A single turn carries every row of the set below to another of its rows. Some are shown first; where does it send the rows asked next?
lep: [ -5  -2   7   6   4 -13  -5   4  -8 -11 -12  -7   8   5  16  22 -20   1
  13  17   6  10  -5  15 -21  10  26 -14   2   7   1  -5   9   2  -7 -12
   3 -11 -11  -3  17   9  -7  42  -1  22 -14 -17  26  -7  -2  -2   1  11
   0 -21 -11]
Sasut: [  3  -3   2  -2 -14 -34   2   2  20   4 -22   9  -1  16  -9 -14  22  42
  -8 -13 -13   3  13 -13 -38 -15  -5 -17  -7  -9 -13 -20   7   2  -4   8
  14   4  -4   4   7  12  18   9  19  -8 -18   9   7  -7 -21 -14  19   9
 -34  -3  -8]
topa: [ 21 -30  -1 -18 -19  10   5   7  -9   5   2  -9  13  15 -12  18  -1  21
  -5 -10  -4  -9   1  -6 -30  19  15  -5   0 -24 -26  -9   2  -6 -18   1
  -6 -17 -12 -24  -6  28  18   9  -7   3 -22  -1  10   9 -17   3  17  13
   6 -16   5]
nar: [  8  -4   0   5   6 -30 -16  -9   2   0  -3   9 -12 -11  -2   1  11  24
  -6  -9 -10  -5  -1  -7 -42   8  21  -4   8  11 -16  14   1  -3   4  -8
   3   7  18 -12  18   1  -3   1   7  22  11 -17  17   1  -2 -11  10  14
  -1 -18  -8]
dodez: [ -1 -24  11  -8 -11   5 -15   0   7 -28 -20   7   3  19   6   9 -11   2
   7  -9 -20   2  16   2  -3  -3  -7 -17 -11   8  -9 -10  21  27 -20   1
  14   8  -1  -9  14  29  -4  -5  30  10   4 -11  34  -9 -19   7 -17   2
 -21   0   6]
Monaf: [ 27   8  17   1 -26  -2 -12   3   9   8 -13   8  -9  -9 -27   8   3   3
  10 -32   3 -34   4  -9  -7  20  21  -8  16  -3  -8 -17   8  -1  -1  -3
   7   4  17 -17  19   6   8   2   7  13   7   8   7 -17   1  -5 -11  20
   1 -23 -31]
denol: [  2  -7  16 -10   8 -15   0   8  10 -17  -9  13   7  15  15  -3   0  33
  33  11  11  -2  -9  35   6  -1   3   5  -7  10 -14 -22   9 -13  -5   0
   0  -9 -12   2  30  20  -8  -4   3  -5   1  -8  22 -22 -16  -4  20   8
   1  -4  -1]
nadi: [ -8 -33   2 -20 -23  -7 -21  -7  25  13 -17  -3   1   5 -16   5  -1  16
   8 -18  13  -9  12   8 -16  25  27 -21 -14  -9 -19  -7  10 -13   0  11
  -1  -3  -5 -16  16  33  13  -3  12  14  -8  26 -12 -20  -2   9 -12  15
 -15   7 -16]
Nise: [ -3 -16   0   7  -6   2  -2  12  17   7   0   1  24   6 -25 -21   9   5
  10   0  -1  -3   7  28  20  13   8 -28 -25  -2  12 -15   1   4  -7  14
  -4 -10 -11 -10 -18  11  17  -3  19  -5 -24   0 -10  10 -16  11  13  14
 -22  -7 -13]
zuve: [ 26  20  -4  10  15  -6 -10   4  -7  -7 -20  10   1  -1   0   8 -18   3
  -4   4 -19 -22   1 -13   9   8  22   2 -14  -6  -7  -9  27  20   0  19
  -1  -6 -17  -7  -2  -3  13   2  12 -23  11 -20 -11  -5 -10 -11   7  -6
  -5  -8 -19]
Zep: [ 15 -20  17 -15 -25 -28  -4  26  13   6   1   8   9  -5 -16   2  25  10
  14 -14  -5 -28  14  -2 -22  -9  20   0 -19 -18  -9 -19  -4  13 -14  -8
   5  13 -12 -14  16   2  12   3  29  -4 -15  13  -1  15 -29 -10   5  -2
  -7 -35 -10]
zamug: [ -7 -15   8 -11 -11 -18 -15   5  13  -5   7  -2  -7  19  -9 -13   1  18
   8   8   8   7  13 -13 -24  -7  -3 -37  -5  11  -9   3  17  -3   7  -3
   2  17  13  -6  12  19   5   8  11  37   5   9  19 -33   1  27  -8  11
  -4 -15  -6]
Keb: [ 12  13  14   2 -12   2 -14 -11 -13  16  -8   4  -3   0 -36  -9   2   7
  26 -14   4 -27  22   9  -1  -2  10 -24  -8  13 -14 -16   5   8   2  10
  12 -25  -1  -6  20  -9   5   6  12  -7  25  -1 -15 -15  -3   1  -9  18
 -13 -17  -9]
Ginav: [ -5 -17  18 -19  -9 -10 -14  19  17 -12  -5   1   8  23 -11  14   5   6
  16 -11  19 -22  -2  -9 -11 -24  20 -22 -25 -12 -12  17   6  12  -7   3
  -4 -15 -23  -9   4 -11 -11  -1   2  -8 -22  32 -11 -12  -9   7 -16   1
 -11 -17   6]
Led: [-13 -14  10   2 -11 -25  11  11  20  13 -23  -5  -4  -9 -20 -19   9   8
  27  13   2  -2   3  16   5  -6  40  -4 -11  -5  -3 -17   8   1   0  -3
   7  -3 -20   1 -10  24  15   7  18   5 -18  11 -10  12  -5  12  -7   9
 -16 -17 -38]
baza: [  8 -10   2 -14 -31 -17 -12  -5  22  11 -11  -7  27   8 -25 -25   1   0
  -2  -6  -6  -2  18  12 -12  28   9 -11  -8  -8 -13 -17   0  10   2  40
   1 -19  -2 -23   5  11  16  -3   4   6  19  25 -14 -11  -9  12  -4   5
  -7 -14  -5]
fup: [ 27  -1   3   9  11  -8  -6   5 -12  15  -7  34  -4 -16 -10   0  -8  14
  -1 -12  -2 -12  19 -18  -6   9   6   3   4  -4  -1 -22  -5   4   2  -3
   1  28   5  -1  14  12   7  -7   1  -3  17 -12  -9  -8  -3 -27  -6   0
  -5  -3  -8]
Gabir: [-16  23   0 -20  13 -35   4  -1  15   9 -14  18  11  16  -2   6  -6  10
  10  19  -4 -16 -11 -13 -22   0   6 -11  12  -6 -18   1   1   0   6  19
  -1   4   8   4  16  11  10   5 -10 -25  19   3   4  -7   3  -9  10  -3
   8   0 -23]
Nole: [  8 -13  10  -6  -4 -19 -15  11   9   2 -21 -10  43  15  -4   9  -8  -7
   2 -34   6 -24   6   3 -12   9   7 -25 -19 -11  -5   5 -13  32 -18   6
  -6  -7   8 -21   1  -8 -11   3 -12  -2  -4  28  -6  -6  -8  -5 -10  -5
 -17 -13 -11]
Muz: [ 24 -10  -4 -16 -14  -5  14  18  -3  36   0 -10  13   1   1 -14   1  11
  20  -5 -12  -9  19   9 -11  13  13  -7  -1  -4 -28 -15 -12   8 -20  -2
  -8 -14  -5 -11   0  13  19  12 -25  22   5   0  -7   2 -13  13  11  -7
  12 -16   0]
pumel: [ -2  -5  17   7   3 -27   4  28   0  -1 -24  18   3  -2 -10  -9 -10  30
  14  23 -12   0  22  12  20   2  19  -8 -10   7   5 -12  27  10  -3   1
  -9  -6 -14 -22 -11   4   1  -4  13  -7  11  -6 -10 -16  -3  -6   3  -7
   2  10 -37]
dibif: [ 11   5  -2 -17  -6 -20  15  15  14  10  -4   5  13  12   3  10  21  -3
  -8   6 -45  10   2 -25 -14  10   4 -15   1  -4   6  -4   7   6 -21   3
  10  17  10   2  -6   4   8  11  20  12  -9   5  16  -9  15  -2   6  -7
 -20   5   0]
tivat: [ 19 -12   4  11   1  -2   1   6   3   7  -3  -5   7  24  -7  11 -15  -3
  22 -16  -5 -17  11  17   6   0  22 -21 -27   6 -20  11   1  14 -14  -4
 -14 -16  -2 -12 -18   9   5   1 -16   3  15 -16 -21   1  -9  14  -2  16
 -17   4 -24]
Zise: [  0  -1  20 -17  -8   2 -12  11 -12  -9   5  11  17  30   9   5  -8  14
  17  12  -1  -5  -4  -3   8  -7  24 -31  -7  -5 -14  -4  -7   5 -12   7
   1  18  -6  10  37  15  -8  15  25   3   4  -5  31  -7  -4  -8  11  14
 -14  19  -4]
roba: [ 32 -18 -14  -9  13  -2  -7   6  -6  14  13  -3  24  22   5   3 -13  11
  -4  -1 -16  -1  -2  -4 -19  17   0   9 -17 -33 -25 -20  16   5   5  22
   0   7   4  -4   3  20  11  -1  10  14   1  14   8 -11  -9   4  -9   1
  -8  -5  21]
val: [-11   7  10  -9   5 -35  -1  -8  20  -7 -26  13  -1   1  -2  -2  12  11
   4  -5 -21  -6   1  -8 -18  13 -15  15  10  20  -3 -16  13  16 -13  -7
  11   9  11   3   4   8   4 -10  -7 -15 -13   3   9 -16   6  -3   1 -17
  -4 -17   8]
dareg: [ 33   8  17  -3 -21  -5  14  12   5 -16 -17   3  -9  25 -14  13  -4  -6
  -4  -5   1 -11  -1  -5  -3  -6  31   2  -1  -2 -16   1   4  14 -10  12
  -8 -17 -19  -9 -17  12  11  15 -18 -14  -2  -4 -13   2  -6  18 -13  10
  -4 -24 -21]
libu: [ -9  -8   7   3   1  15   0   9  -7  10  -7 -10   5  -6 -25  -1  -2  17
  28  -3  12 -17 -16  -9   1   1  16 -23  14 -13  -4  -1  13  -6  -3 -15
   6 -27  -3  -9  -8  -1  -8   2  -2  16 -25  10  22  -5   8  -3   2  19
   5 -18  -8]
tufim: [ -6 -27   9 -16   4 -13  -7  19  -6  15 -14   9  24  25 -13  -3 -27  30
  10   0   5  10  25   7 -15   4   0 -13 -16 -14 -12 -10  12  14   5   5
   6  12  11 -20  16  27   3  -6   5  14  11  33   7 -24   1   0 -28   2
 -10   6   5]
dekil: [  8  -1 -10  -6  16 -15  -1   1  32   0   3   5  -6  26   5  22  -3   7
  -7 -17  -5   4  -4  -4 -28  10   4 -17  -6 -19 -15  -7  16  10 -11  -4
 -13  -1   0   5   9  22  12  36  -9  15 -24  -2  21 -11 -20  16  -3   2
 -16  -4  17]
gen: [ 10   7  -1   0   6 -24 -10  14   6  14 -26  17   7  16  10   6   7   6
  21  11 -17   6  -8  10 -17  -7   8  -8   2   7  -6  10  25 -10 -21  27
   8 -18 -23   4  23  17   0 -19   4   7   7  -5  23  -3 -12   9   3 -16
  -1   6 -22]
Figut: [ 31 -10   9 -12  -1 -10  -1  10   9  20  -4  15  11   7 -12 -17   6  36
   2 -10 -30 -12  31 -11  -8  -5  -3  20  -9 -19 -16 -22  10   8  -9  -1
 -11  16  -7   2  11  -3  21   2  25  -8  -2   4   1 -16 -22  -6   0 -13
  -7   4  10]
Vul: [ -9   3   7 -22   6  -6 -20  24  -6  -4 -24  -3  25  35 -14  -6 -33  22
  16  14  -9 -11   8   3   5   1   7 -13 -26 -10  -2  -8  24  29 -11  11
  -6  -6 -14  -4  10  -3  -5   8  16  -3 -25  30  16 -22  -7   6  -6  -8
  -6  -6   8]
Fune: [ -1   0  -1   1  18  -9 -12  31 -21  -3   0  10  13   7  -4   1 -24   9
  19  29   5  -4 -11   9  16  22  15 -21  -9  -1  10 -21  14   8  -4   7
  -5   1  -4  -6  -9  13 -19  -3  -3  18 -19  10   6 -11  10  -5   3   4
   6  -5 -11]
kati: [ -2  -7  -2 -21  -7  13  -6   5 -10  15 -13  -4  19  -3 -19  -8   5  22
  11  -4   9 -25  22   9   0   5   8 -34  -8   0   7 -13  -7  21 -16 -18
   0 -22  20 -16   0  -8 -10  12  11  17 -19   9  -2   1  10   2  16   1
   1 -13   3]
sete: [ -4   8   4  -7 -33 -17  -7  20  11 -10 -28  18  -7   2  11 -14   3  26
   2  20   5   4  15  10 -13 -11  10 -25   8  25   0 -11   3 -14   5  17
   6   5 -11  -4  12  12  10  10  14   8 -11  -9   0 -19 -13   1   5   7
  -6  -9 -43]
Gabi: [-20  -5  28  12 -27 -31 -12  17  22 -20  -4  -7  21  38   4  -1  -6  13
  26   7  -2  -3   1  -9 -10 -15   2 -21 -11 -14  -8 -16  29  22  -3   3
  17  -7 -15   0   6  -5   3  22  11   1 -18   7  24 -17 -16  -2   6  11
 -19  -9  -9]
Lired: [ 15   2  17  11   1 -14   1  20  -6  25  -2   0  25  -8 -17 -15  11  -5
  27 -28  -3 -18  -2  11   0   0   0 -16 -11  -6 -11 -24 -15   8 -14   7
   4   6 -22   2  17  -4  16   8  -3 -15 -13   9   1   3 -34  -9  -5  -2
 -17 -29  -6]
Suz: [  4  16   3  14 -18 -25 -17  16  41 -18  -3  23  -2  17  16  13  -3   8
   0 -10 -13 -17 -10   2 -10   0  18  -1   9  -8 -17   0  16  15  -3  17
  -5  -8  -8  -3  11 -13   8  11  -7  -5 -14 -20   6   2 -30  -8   8   3
  -1   1 -14]
Lov: [ -4 -14  -3 -29   0  -8  26   5  32 -25   1   5  10  14   7  11  -6  10
   0   6 -18  -1   8  -1  -5   6 -10 -12 -11 -10 -11 -25   6   9   7  -5
   5  11  23 -17  -7  22   8  18  22   1  17  -3  12 -22  -7  -8   3  21
 -15  -5   0]

Gabi goes to lep
Zise goes to denol
Where do these go?
kati goes to Nise
roba goes to tufim
dareg goes to Monaf

